Each named move below is a turn or a mirror, shown by a few rows before and after it. Which moves, in which order, take the first row of each later pair to the second? The first pair is answered.
H (before => after):
[ -4 -19 -15  -7  25  -2 -12 -15 -41  17 -22  -8 -11 -20   0   1  -8   1
 -24  -9  10  -5 -16 -19  17] => [-14  21   2  -3   8   6  18  -7  17   7  20 -12  -9  39   5  31  -5 -25
   7   0   0   0 -30   2   9]
[ -6 -11   9   6   8 -10  13   6 -33  15   5  -7 -10  -4  -6 -11   8 -13
 -31  -2  -8 -16  -6  -8  13] => [ -9   6  17   8   4  -5  23   9  -9   8  21 -11 -10  19  -6   2   9 -25
 -18   3 -13 -17 -12   2   9]
[ 32 -10 -10  16  -6   1 -12   4  10  -4 -37  16 -18 -17  -8   9 -23 -32
 -12 -15  23  35  24  -7 -14] => [ 28   5  -3  20 -17   5  -1   4  35  -7 -16  12 -17   8  -8  24 -22 -41
   4 -11  20  38  16   1 -16]
[-10 -37   0  -9  14  14 -22  -8 -49  17   5  -3   5 -29 -11 -34  22  26
 -18  -3 -11 -13  -6 -17  19] => [-22  11  17  -6  -8  25  12  -3  14   4  56 -10  11  43  -5   0  25  -4
  20   8 -23  -8 -24   7  11]
N (before => after):
[-22   2  12  -5  -1   8  15  -2  18   9  12 -12  -5  13   3 -11  24  -8
 -18  -8   7 -29 -25 -10   7] => [-16  10  16  -8 -21   3  20   7  13  -4  31  -4   5  20   1   2  18 -11
  -3   8  -1 -13 -21  -5   4]
[  2 -28   5  -9   1  15 -18   5 -28 -16  13  -4   5  11  -5 -14 -21  11
  19   9  25  -9  -1  -5 -15] => [  1 -28   2 -11   3  16 -18   3 -27 -11   7  -5   3  10  -4 -16 -20  12
  15   6  25 -11  -1  -6 -13]
[  9  -2  -4   6  24  18 -14   2  20  -1 -28 -15  26  -4  14 -24   8  23
  -2 -14  -4 -29 -13  -9  -7] => [ 21  17   3   1 -20   8  -4  18   9 -28   7   2  41  14   8  -2   3  15
  23  17 -26   2  -8   5 -12]
Q (before => after):
[  9 -24  -5   9  -7  -6   9   6 -30   4  -3   8 -20 -14  16  -8   1 -18
 -11   1  18   5   2  -3  15] => [ 10 -21  -4   9  -6  -9  10   6 -28   3  -4   8 -18 -14  16  -9   0 -20
 -10   1  18   6   4  -4  15]
[ 22  12 -24 -13 -17  14  -4  -4  -8   5 -13  15  -1   3  13  10  -1  -1
  -1   3 -10 -10   3   5  -9] => [ 22  11 -24 -12 -10  15  -2  -5  -5   8 -17  13  -3   1  14  10   0   1
  -2  -1  -6 -11   3   5 -11]
[  3  -8  -1   0  -6 -15   5  -6 -26  11  17   6  -4   2  -6  -2  -2 -12
  -2   5  -5 -10  -4  11   0] => [  1 -10  -5   0   8 -14   1 -10  -8  20  -3  -1 -13  -2   1  -4  -2 -13
 -10  -7   8 -19  -4  10   2]
[  3   8   5  -4  -2   2   2   2  25 -13  -3   3  13  18   6  14  -5   0
  26   8  -2   8 -11   0  -8] => [  2   8   3  -3   6   1   0   2  33  -9 -11   1  10  17   8  13  -4   0
  22   1   5   5  -8  -2  -7]
R (before => after):
[ 13  10  -5  13   3  -8  11  -5  20   7  -3  -2 -25  11   8  12  -7 -29
 -15  -8   5   3  -5  18   6] => [ 21   3  -8  14  -1 -10   7  -4   7   7 -10   2 -28  -6   8  12 -11 -26
 -19  -6   7   5   2  15   6]
[  8   6   7 -18 -27  10   9   3  28 -14   0  -5  -4   7   6   9   1   8
  20  19   8 -13  -6   0  -4] => [ 16  -1   2 -17 -32   3   5   5  21 -15 -12  -1  -4  -5   6  12  -4  10
  16  24  11  -7  -2  -2  -3]
[-13 -15   4  11   4  -5  -1   7 -40  23   1 -12 -15  14   5  -2  -8  -8
 -25   4  29   1   7   0   9] => [-21 -13   9  10   7   1   2   4 -34  23  12 -16 -14  26   3  -2   0 -10
 -21   1  24  -3   3   2  10]
[ -3  15   9 -18 -15  -5   6  22   0 -18  24 -11   2   6   0   6  13   2
  15  12 -35  16  -7   1 -11] => [  2  19   6 -13 -16  -8   6  27  10 -19  12 -10   1   8   1  11   8   1
  18  11 -31  15  -4   3 -12]

(2 to 3 moves a pair)
[-21 -21   6  -2  -1 -10 -16  -1 -29 -11   9   7  10  -6 -13 -17 -10   6
   6   0 -10  -1  -9  -2  -3] => [-33  -3  10   4  12  -2  -7  -3  15  -5  12  -8   3  18  -6 -10  -7  -6
  12 -13  -2 -13 -16   4  -4]
Q then R then H
[-24   1  14  -5   7  21  15  -1  10   0  17  -9   2  20 -14   6  16 -14
  17   2 -11  16  -3 -13  -2] => [-18 -15  11  -8   5  14   3   1 -25   0  15  -1   6  -6 -16  -6  14  -6
  12   8 -17  21   6 -20   1]
Q then H then Q
[ 16  -3  -5  -4 -21 -10 -20  11 -15 -25 -26  15  16 -20  -4   8 -22  16
  22  22  -6  32  27 -13 -20] => [ 12  23   0   3  -9  -3  -4   7  44 -20 -26   1   7  18   7  21 -18  -1
  35   6   6  22  17  -3 -24]
Q then H
[ -5 -20   3  -5  10  -6  -1 -13 -36  18  25   2   0 -10  -1 -14  15  -1
 -15   9  -7 -11  -2 -11  11] => [ -4 -19  -2   2  30  -5  -2 -19 -11  26  -5  -7  -9 -13   5 -14  12   0
 -19  -7  10 -19  -1 -11  11]
N then Q
[ -7  -9   0  -5  27   3   5 -22  16  21 -23 -17 -14  15   9  -4   2 -19
 -27 -29  25 -21 -15  -8   3] => [ -6 -33   4 -18   7   2  -4 -15 -53  13   8  -2   3 -12  -8 -17   5  -6
 -33  -4   2  -7 -11 -12  10]
Q then H then N
[  9  18  -4  13  10  -4   6  13  45 -15 -11   3  -1  19  10  -4 -20  -8
   8 -18   3 -12  -4   4 -11] => [ 22  -5 -10   9  -6 -20  -7  17 -10 -26 -19  21   2 -18   2 -12 -28   8
   1   1  -3   4  13  -5  -8]
Q then R then H
[ -9  10  13  -9  -5   9   1   1   5  -3  31 -20  10   7  -7   0   6   6
  18   0 -24  -3  -5   1   0] => [ 11   0  -2  -1  -2  -8 -15   7   5  -8 -29 -10  -2 -30   0   0 -13  19
  11  -5  -4   8  18  -9  -3]
R then R then H
[-20   6  -4 -15  30  -1   7 -12  33  11  11 -11 -10  17   1   0   4 -15
   8  -6   5  -8 -22   3   7] => [-22  -2  -4 -20  33   2   6 -13  20  14  21 -10  -7  12  -5  -7  10 -14
   5  -6   0 -11 -25  -1   7]
Q then N
[-13  -4  -7  -1  16  12  -1  -5  36   0 -29 -17 -10  -1  12 -11  17  16
  31 -31   4 -10 -20 -14  -8] => [ -6 -23 -14  -7  12   5 -13  -4  -7   3 -37  -6  -5 -27   7 -23  17  28
  19 -21  -1  -2 -12 -20  -3]
Q then H then Q
[  0  11   6  -3  -7   0  24  -1   8  10  53  -1  -6  20  -1   9  -6 -24
  -4   7   0   3  -7  13   5] => [ -7   0   8  -6   3   8  19  -5  -5  19  57  -6  -5  13   0  -3  -1 -18
 -15   4  -4  -2  -8   7   7]
N then Q
[  1  33   1  -7 -20  -8  19  14  34 -38  10  17  14  44  19  29 -17 -10
  18 -10 -20  12  -2  -1 -15] => [ 22  11 -13  -8 -30 -24   4  17  -8 -45 -20  34  15  -3  16  21 -29   7
   7   0 -16  29  20 -10 -16]
Q then H then N
[  2   3   2   9  -4  -9  17 -13  -6   7  20  -6 -10  23   5   5   3 -18
  -8   3   4  -1 -11   7   6] => [ 14  -5  -6   9 -15 -22  12  -8 -27  -1   4   8  -5   1   2   6  -5 -13
  -9  12   6  13   3   3   4]
R then H then N
[  4 -26  -3  -2   9 -12  -6 -16 -22   3  -2   9  -1 -10  -7  -5  17   0
 -25  -5  -6 -18   6 -14  -1] => [  8 -10   4  -4 -17 -15   5  -4 -16 -15  26  19   6  13  -8  13  13 -11
  -5  14 -20  -4   6  -3  -7]
N then H
[-12 -16  -5  -4  17  -4  -8  -1  -6  11 -23   1  -6 -18  -3 -12  -5   6
  -6  -5  12 -22   4 -11  12] => [-10 -21  -1  -9   7  -7 -10   0 -19   9 -16   7  -1 -22  -7 -12  -7   9
  -4   2   5 -16   5 -14  10]
H then Q then H
